In the rows, zero is written as 128.
One turn sends every row of this set to another row. A few are shown first. Where does it send the rows asked after them?
tefev: [157 115 122 130 141 106 111 129 151  99 160 131 124 157 166 132 144 141
 156 151 121 132 100 155]
tato: [119 120 148 122 104 135 137 136 153 160 134 131 124 171  87 141 118 166
 144 123 111 122 110 128]
fam: [116 128 123 175 128  90 146 131 126 141 153 125 131 153 116 133 133 152
 160 106 117 119 151  93]
bubiz: [134 112 152 143 111 126 105 122 135 137 122 129 111 171 130 101 122 166
 126 101  94 145 138 122]
nez: [118 145 129 126 101 110 132 181 151 148 152 123 129 141  98 156 109 138
 134 136 131  96 134 153]
led: [152 132  88 145 113 126 139 132 156 157 129 117 132 175 148 136 149 146
 130 144 116 154 109 156]
baz: [101 130 106 158 127 105 165 161 131 139 167 113 122 155 111 144 126 132
 142 114 112  98 123 103]
nef: [100 134 151 126 102 117 143 139 153 123 156 108 117 128  98 144 118 145
 111 102  79 108 126 157]
tive: [145 121 111 140 140  99 106 146 160  89 174 126 144 129 145 136 126 132
 128 134  89 128  98 154]
sofu: [145 109 127 135 156 118 110 115 165  90 145 129 149 153 123 137 140 133
 169 140 114 131 129 144]
Ruvo: [155 127  96 156 109 100 125 120 157 132 130 115 148 117 142 132 136 142
 103 124  75 154 134 154]
Pafed: [138 106 106 126 144 111 118 144 170  95 152 138 152 143 112 160 130 122
 143 160  97 119 102 132]
metom: [115 118 144 115  95 106 139 152 139 126 132 128  87 155 158 128 144 149
 104 129  77 127 124 137]
motin: [144 121  93 106 113 119 167 143 154 131 113 126 151 127 123 161 145 141
 125 146  88 142 116 147]
vuku: [130 121 122 140 126  87 163 142 113 130 145 130 115 136 161 131 139 162
 159 115 111 124 136  89]
kugis: [114 130 114 141 133 101 173 157 115 113 163 108 118 130 148 128 121 134
 135  92  92 111 128 114]
Gur: [145 131 136 144 116 120 101 155 137 140 126 136 153 153  99 126 100 157
 145 108 125 135 159 116]
Ter: [148 118 134 114 113 112 122 172 127 125 107 139 109 163 156 113 132 140
 131 138 119 132 156 113]
Rosif: [150 126 103 137 132 145 149 115 159 129 124  90 150 134 116 131 126 129
 141 110 104 141 133 165]
sisi: [122 146 138 127 110 107 132 173 139 101 144 109 111 134 146 126 126 126
 110 109 105 112 163 166]

sofu moves to tefev
Rosif moves to led
Where do these go?
Ter moves to sisi
vuku moves to kugis
bubiz moves to metom

